In the rows, 128 means zero.
These are runs of 6 systems, one row a step. Runs of the same system follow the same rule from any start.
path 1, Vukub (11 x 20):
[[113 153 124 149 114 150 127 132 108 123 146 152 165 139 144 142 140 164
  157 117]
 [125 116 148 126 122 144 138 125 110  95 155 147 118 155 163 128 100 128
  149 106]
 [138 111 140 119 123 159 167 141 110 129 106 123 105 108 133 124 116 163
  142 111]
 [116 140 154 141 164 131 123 155 134 128 128 125 149 133 118 127 132 179
  143 127]
 [116 110 123 142 137  92 144 132 127 120 176 139 126 147 133 138 138 135
  144  94]
 [133 120 142  96 104 113 160 126 120 123 153 108 114 105 131 110  93 132
  111 117]
 [153 142 136 139 162 140 138 154 135 109 104  90 128 108 109 100 130 137
  114 122]
 [123 151 125 154 158 119 121 158 131 151 157 139 136 124 111 164 149 118
  124 109]
 [124 124 131 122 102  92 117 100 116  96 169 141 121 119 104 151 102 110
  129 119]
 [168 117 107 112 101 164 135 115 138 105 122  95 140 102 125 100 119 131
  106 120]
 [144 158 136 123 169 170 111 172 114 147 104 112 147 147 126 135 133 114
  129 114]]
path 2, beni:
[[105 116 129 127 118 147 171 133 132 112  84 109 111 188 128 101 130 145
  128 128]
 [100 124 137 143 172 111 161 162 118 135 123 104 151 144 165 113 152 158
  146 117]
 [113 127 157 135 162 130 162 163 105 130 134 121  91 126 144 158 110  85
  118 117]
 [127 128 112 131  89 155 192 135 122 135 126 106 112  96 123 139 127 133
   98 115]
 [137 165 129 173 131 137 143 135 126  85 141 124 149  89 151  99 135 143
  121 134]
 [147 151 135 136 143 155 102 144  97 120 166 148 145 116 131 169 118 107
  146  97]
 [127 120 135  99  93 139 116 104 114 141 120 136 125  77 106 167 102 133
  123 154]
 [135 129 110 151  90 115 121  88 136  84 117 161 115 124 114 100 136 156
  147 139]
 [123 137 144 117 142 107  90 128 134 121 176 144 165 168 134 117 119 157
  154 111]
 [137 101 160  73 158 128  99 133 114 143  98 113 112 137 108 144  93 119
  142 131]
 [114  84 114 140 118 129 155 115 157 142  82 142  88 134 109 129 154 169
  130 143]]
path 3, kiz:
[[131 146 187 138 135 115 149 135 143  70 176 125  84 107 136  98  67 109
   90 134]
 [208 154 114 118 117 155 116 143 142 135 155 149 100  92 102  83 122 147
  124  77]
 [127 131 141 143  80 164 116  98 122  89 187 172 128 103 119 181  94 134
  128 121]
 [159  93 123 122 124 112 132 110 109 109  97 165  47 121  91 134 118 117
  160 103]
 [138  67 128  76 108 162 101 105 159 161 128 121 140 123 108 158 113 165
  122 135]
 [123 142 150 110 148 154  94 128  71 103  78 127 150 153 106 162 107 124
  177 131]
 [109  78 108 143 168 127 148 149 121 168 121 134 126 141 142 182 171 137
  155 101]
 [ 81 114 156 128 161  79 123 126 151 119 104  86 145 128  91 139 126 145
  112 175]
 [156 139 125  99 176  94  85 148 119 150 131 107 165 140 160  87 137 109
  143 115]
 [102 173 132 154 135 152 145 165 132 136 175 115 151 152 129 166 130  90
   89 114]
 [144 135 102 173 136  84 165 127 120  88 120 106 109  67 115 111 151 110
  116 120]]
path 4, rus:
[[108 124 118 179 119 167 115 104 143 107  93 130 144  61 115 192 147 115
   98 191]
 [121 176  97 160  63  59 175 102 124  83 156 139  96 108  97  86 132 112
  106 119]
 [171  94 109  62  86 150 121 108 115 136 201 127 142 142 189 113  97  93
  127  74]
 [139 151 166 121 169 218  81 140  91  80  55 115 153 174 148 133  97  99
  153 150]
 [ 90 150  75 181  94 124 131 104 108 154  46 177 128 112  93 171 199 151
  159 172]
 [ 71 109 138 102  53  24 180  82 131 118 189 140 112 122 131  96  99 178
  128 138]
 [188  93 127  43 139 162 134 151 144 148 142  77 130 198 172  39 103 126
  123  66]
 [100 152 157 142 207 220  70 171 123 163  63 113 194 163 171 186 149 105
  132 180]
 [ 67 146 119 204 139  27 141 107 129 133  53 179  63  85  71 158 181 122
  137 202]
 [128  62 112  95  32  70 217  92 183 147 226 121  71  77 126  89 100 171
   73  99]
 [199 165 162  76 174 205 122 191 127 105 182  53 182 172 215  33  77  98
   97  68]]
path 5, gevi, 11 rows:
[[123 149 125 130 106 127 166 142 131 118 169  92 140 111  64 154 113 147
   98  97]
 [142 105 138 124 130 114 143 122 141 106 174 113 122 105 198  93 108  97
  103 126]
 [147 126 140 148 152 199 116 142 153  91 104 111 114 151  97 147 119 106
  103 127]
 [145  94  98 153 133 111 127 106 108  94 135 111 156  62 118 162 151 137
  147 113]
 [118 131 131 148  92 105 125  92 146  70 165 167 102 167 126 107 111 120
  128 128]
 [166 118 104  87  85 186 160 127 108 137 113 109 114 130 124 119 113 122
  120  89]
 [119  92 149 123 156 160  91 113 105 101 110 126 171 129 184 151 116 131
  162 152]
 [ 99 108 131 156 149 108 144 133 113  99 121 137 104 166  71 176 136 145
  162 100]
 [110 103 123  97  67  99 168 103 142 144 179 126 129 105 134 116 111 175
  114 120]
 [125 152 161 106 135 174 151 154 125 109 126  95 137 183 180  81  93 111
  108 125]
 [131  88 135 149 187 184 131 160 122 144 115 114 135 105 137 201 145 119
  133 113]]
path 6, rus, 11 rows:
[[ 98  88  85 130 103 116 169 114 102 134 114 140 122 189 141 144 162 136
  167  92]
 [ 83  84 158 103 140 128 173 134  96 120 118  98 142 158 167 139 107 155
  156 122]
 [118  98 116 151 174 135 158 153 138 131  84 110 126 174 150 107 169 151
  152 113]
 [ 71 111 145 152 156 111 164 156 131 160 143 134 126 140 152 174 148 142
  129 132]
 [132  96 146 140 172  87 165 147 132 118 128 119  79 109 138 108 128 135
  133 110]
 [143 104 134 152 151 174 153 158 161 135 166 125 119 124 147 142 137 140
  108  95]
 [131 168 155 166 178 127 131 168 101 112 139 135 125 105 137 139 127 115
  140 114]
 [148 102 115 161 138 121 114 117 133 117 147 177  91 101 114 161 143 130
  150 105]
 [134 139 154 126 112 149 152 136 117  97 159 128 115 110  99 138  90 164
  132 100]
 [167 144 106 131 143 136 109 139 110 120 137 127 163 129 130 109 147 154
  163  84]
 [105 126 147 128 148 126  85 127 118 122 142 154 146 165 104 180 122 133
  158 125]]
path 7, rur:
[[ 91 149 141 127 167  87 142 161 138 171  85  71 154  97  63 149 146 166
  107 163]
 [ 80 149 136 185 177  71 125 157 167 129 198 137 145 167 122 152 159 115
  110 122]
 [115 185 145 133  94 113 195 158 113 131 191 117 103 100 155 116  96  80
   70 116]
 [183 121  94 160 157 110 141 129 126  82 104  72 123  46 131  96 151  81
   98 125]
 [127 132  84 194  98 154  86  81 143  79 137 165 160 102 124 179 164  99
  122 158]
 [134 124 115  94  58  86 117  75  83  93 187 172 123 130 131 130  93 123
  167  95]
 [182  63 145  93 125 174 136 109 142  78 106 118  75 145 161  70  87 123
  128 110]
 [154 127 110 133 123 232 114 132 112 127  44 119 167 122 114 141 151 185
  159 134]
 [ 99 111 147 100 157  91  57 117  99 181 131 182 157 140 127 186 134 168
  201 141]
 [ 84 106 182  83 125  91 161 141 150 155 142 145  46 201  93 131  79 130
  115 121]
 [142 137 138 128 155 165 191 185 171 137 121  44 148 134 114  69 136 192
   86 102]]
path 8, beni, 11 rows:
[[119 120 176  99 174 141 110 141 108  94  63 104  98 201 114 125  88  86
  139 142]
 [ 94  59  93 124 123 137 185 134 133 182  88 117 126 148 137 155 177 181
  151 114]
 [ 70 157 167 174 158  60 172 147 136  91 134 114 105 138 147  99 122 113
  103 163]
 [161 116 107 114 129 162 179 161  99 121 170  94 122 160 144 131 120  93
  124  38]
 [116 137 164 131 145 192 144 154 138 137  99  80 161  64 147 144 110 153
   88 177]
 [143 153  90 203 134 127 144 128  84  90  98 170  96  91 106 158 172 108
  164 105]
 [ 95 133 134 124  80 100 130 108 135 135 238 153 160 103 154 167 106 127
  105 128]
 [177 158 144  83  99 158 103 107  96  61 101  97 130 121  95  89  67 106
  124 126]
 [144  81 111 143 138 190  88 113 140 139 100 162 169 121 148 149 167 210
  182 131]
 [ 69 161 171 145 156  43  94 126 110 131 124 174 106 141  84 168 120 124
  156 170]
 [143  58 103  68  76  80 164  93 127 129 173 124  80 155 121 115 103 109
  128  74]]
path 9, Vukub, 11 rows:
[[116 132 116 166 145 114 114 133 136 161 120 174 107 105 113 171 167 126
  135 142]
 [117 137 121 117  78  91  94  83 144 115 161 166 138 140 112 119 115 139
  131 149]
 [170 112  95 106 105 147 130 110 127 114 108 112 134 131 177  66 135 110
  125 119]
 [138 147 157 112 172 170 121 173 119 181  79 136 100 131 150 130 124 109
  125 142]
 [ 96 111 134 161 156  85 101 116 128 131 105 175 107 122  91 179 155 148
  164 152]
 [115 105  97 115  62  96 114  75 172 129 180 151 157 141 137 107 138 166
  120 138]
 [159 136 121  77 119 133 142 133 115 126 103  90 129 165 184  39 111  96
  120 115]
 [130 124 158 143 201 152 147 181 115 174  63 126  79  90 156 148 142 100
  122 149]
 [ 80 141 141 171 133  77  97 115 160 140 131 185 108 127  49 181 149 169
  138 166]
 [130 122  67 125  52  70 112  60 151  98 189 139 180 143 150  76 148 145
  131 123]
 [176 143 136  71 120 176 149 149 117 134 113  92 107 147 213  43  90  61
   93 115]]
path 10, gevi (11 x 20):
[[171 143 140  62 129 125  94 131 129 147 100 101 141 123 115  66 101 150
  131 131]
 [134 117 104 131 181 131  83 146 137 152 124 123 177 178 155 133 174 118
  153 111]
 [109 151 143 120 133  87  97 133 115 149 170 153 127 120  70 193 113 116
  133 120]
 [140 104 129  78 120  54 138 116 145 148 128 104  93 120 119  71 111 121
  109 132]
 [127 139 109 115 128 173 107 138 172 152 113  91 180 180 144 105 147 116
   87 148]
 [117 154 124 145 167 121 115 151  80 134 135 118 155  99 128 196 138  70
  132 122]
 [114  93 141 136 132  56 119  97 157 121 126 157  63 102  96 136 120 112
  116 161]
 [138 151  85 110  72 129 149 110 162 128  96  84 148 146  95  62 143 151
   90 139]
 [125 164 100 139 122 169 120 140  94 144 138 133 180 138 213 139 150  73
  127 127]
 [118 124 166 136 163 128 104 132  99 125  92 176  62 112  98 196 106  83
  146 149]
 [125  83 100 118 107  64 141  89 152 128  73 110 118  99  76  90 154 197
  140 151]]
path 11, rur (11 x 20):
[[147 141 147 169 149 202 171 156  92  85  73 140 102 129 180  99 129 150
  163 112]
 [128 115 129 141 140 132 109 121 104 168  79 171 123  43 133 164 155 181
  170 163]
 [ 84 123 164 138 135  55 102 104 148 108 132 177  87 160  65 144 114 159
  153 155]
 [133 147 156 136 114 142 181 160 167 120 189 141  93 172 126  70 107 187
  111  79]
 [170 188 167 131 180 183 131 188 107 133  95 100 145  69 170  81 116 137
  118 137]
 [141 148 104 167 171 106  79 136 119 170  83 173 106  74  82 194 180  92
  140 149]
 [ 90 126 128 119  71  47 106  81 184 130 209 163 114 138  52 154 109 140
   94 145]
 [164 158 148 117 120 138 162 150 144  54 196  89 126 189 139  36  80 124
  103  64]
 [203 150 113 137 160 246 127 172 100 146  83 110 143  62 205 115 144  93
  115 115]
 [124 119  93 121 129  93  45  82  92 164  59 156 144  59  63 226 159  95
  159 181]
 [ 82  66 122 108  78  40 103  64 191 103 217 170 102 225  57 152 110 143
  129 110]]
path 12, kiz, 11 rows:
[[105 107 148 119 133 159 155 149 162 152 149 121 130 175 159 119 124 158
  112 122]
 [123 169 146 131 132 121 154 147  97  99 113 102 148 117 109 106 113 166
  146 122]
 [131 106 136 155 156 126 131 139 142 122 169 153 129 131 178 118 142 148
  144 107]
 [111 158 155 128 121  97 140 137 145 121 151 132 104 145  78 120 103 143
  111 127]
 [164 113 132  98 131 123 131 130 110 120 153 111 132  91 151 108 107 126
  133  99]
 [138 146 144 154 135 180 114 141 149 102 146 147 119 145 107 150 116 125
  116 118]
 [138 122 102 133 110  92 134 112 105 121 134 145 118  96  97 142 140 144
  156 103]
 [123  77 146 112 134 128 109 106 156 117 141 134 108 145 140 140 107 114
  119 141]
 [152 149 121  92 129 143 113 140 110 141  96 110 134 143  82 125 119 132
  136 110]
 [118 100 121 144 138 158 131 128 107 117 141 124 164 116 159 178 139 127
  143 117]
 [110 120 127 161 155  95 131 129 142 108  98 136  99 150  91 135 148 130
  135 138]]

Which system made each run below?
path 13:
[[126  97 103  96 130 108 140 126 135 149 109  86 137 158 161  98 142  91
  109 130]
 [112 133 123 145 144 166 141 146 148 133  87 111 134 167 163 112 149 108
  107 151]]
 => beni
path 14:
[[134 175 174 164 194 110 105 162 145  72 137 127 112 181 102  89 112 115
  129 118]
 [159 167 115 147 114 182 155 168 139 186 165 159 106  84 142 141 144 129
   96  98]]
 => rur
path 15 (2 x 20):
[[142  78  68 131  86 143 157  95 132 124 105 124 126 138 149 114 165 138
  138 110]
 [ 94 110 129 120  96 148 127  96 145  98  95 122 144 186 123 117 120 151
  131 160]]
 => kiz
path 16 (2 x 20):
[[105 156 154 178 180 150  93 146 171  91 144 104 198 149 183 106 140 123
  100 175]
 [148 159 108 187 155 123 157 166 112 121 154 141  80  94  71 189 153  79
  110  74]]
 => gevi
path 17:
[[150 120 139 114 145 130  82 122 183 128 119 143  99 169  79 103 120 136
  117 134]
 [128 159 128  99 120 142 129 149 127 184 116 103 150  88  98 150 125 142
  100 143]]
 => rus
path 18, 2 rows:
[[100 158 155 174  96 156 138  97 114  39 103 144 123 108 119 136 100 137
  127 178]
 [164  94  91 116 120  99 122 114 136 168 112 187  81 141 153  80 167 156
  173  98]]
 => kiz
path 19, 2 rows:
[[128 101 144  83 133 140 117 136 158 153 162 110 146 174 159 108 109 132
  112 117]
 [129 148 147 124 185 153 107 162 121 147  68 107 133 140 132 131 133 104
  124 153]]
 => rus
path 20:
[[149 125 116 109  96 142 129 120 132 121 190 157 127 180 186  92 117 109
  133  82]
 [120 145 132 135  83 170 197 137 117  92 129 109  94 144  81 140  98 132
  102 100]]
 => kiz
path 21 (2 x 20):
[[109 128 151 130 178 133  69 127 133 143  75 129 141 121 168 147 134  76
  119 202]
 [104  98  86 151 100 116 118  93 162 150  96 180  83 167  92 165 169 112
  127 149]]
 => Vukub
path 22:
[[105 115 131 140 154 127 129 145 146 171 132 105 162  71 126 172 151 154
  108 156]
 [107 139 129 136 127  83 110 116 152  96 159 128 130 198  78 130 123 112
  119 119]]
 => Vukub
path 23, 2 rows:
[[114 154 118 135  78 111 198 132 106 127 161 139 100 116 158 103 120 125
  116 107]
 [138 127 161 118 128 200 137 140 140 135 102 139  98 126 181 106  98 123
  108 153]]
 => gevi
path 24 (2 x 20):
[[144 136 149  56  74 152 156 124  84 157 129 122 108  80 183 104  69 110
  113 137]
 [156 172 130 156  96 202 140 129 124 115  70 175 106 120 153  74 135 181
  149 144]]
 => beni
path 25, 2 rows:
[[147  94 136 120 147 174 103 130 138 124 151 128 148 138 162 144 119 127
  132 113]
 [127 106 136  95 135 139 137 139 103 145 106 127 107 154 102 156 114 136
  154 101]]
 => Vukub
path 26 (2 x 20):
[[ 91 162 162 118 162 163 117 169 100 175  73 141 145 177 125 155 132 160
  163 144]
 [ 77 122 144 147 172  90 168 163  92 169 116 117 147  96 166 160 156 157
  155 139]]
 => kiz
path 27 (2 x 20):
[[108 143 117 100 103  75 183 118  92  91  92  42 149 130 148  65 111  95
  105 144]
 [116 155 139 186 174 172 170 178 164 133 101  92 112 101 152 129 149  84
   56 161]]
 => Vukub
path 28:
[[151 138 138  79 151 164  62 146 158 165 129 130 155 209  87 120 122 155
  140 104]
 [121  53 104  96 162  80 122 116  78 149 123 115 146 126 170 171 146 104
  181 101]]
 => Vukub
path 29, 2 rows:
[[105  92 128  94  97 109 142 106 133 132 135 109 126 136 104 151 109 135
  115 134]
 [102 117 130 109 118 126 155 125 124 117 125  84 155 162 154 112 119 120
  112 134]]
 => gevi
path 30, 2 rows:
[[164 152 152 147 100 193 116 119 190 107 146 154 102  84 166  79 100 124
   67 170]
 [167 206 104 133  55 146 108 111  95 137 124 211 103 101 107 105 126 146
  156 117]]
 => kiz
path 31:
[[165 182 124 110 132  94  91 142 157 132 178 120 130 148  89  87 116  95
   92 104]
 [163 120 129  86 143 153  61 122 124 154 132 124 144  96 118 174 109  75
  113 136]]
 => rus
path 32 (2 x 20):
[[104  95 144 143 140 151 148 138 127 154 140 164 106 127 192 163 133 129
  137 132]
 [102 183 136 125  92 113 173 141 102 129 118 127 103 131  98 124 108 120
  112 133]]
 => beni
path 33, 2 rows:
[[138 139 125 134 142 114 114 124 161  80 100  74 106 147  15 144 115  80
   74 140]
 [147  49  60 147 137 121 127 102 170 116 143  82 182 114 126 139 190 149
  123  99]]
 => beni
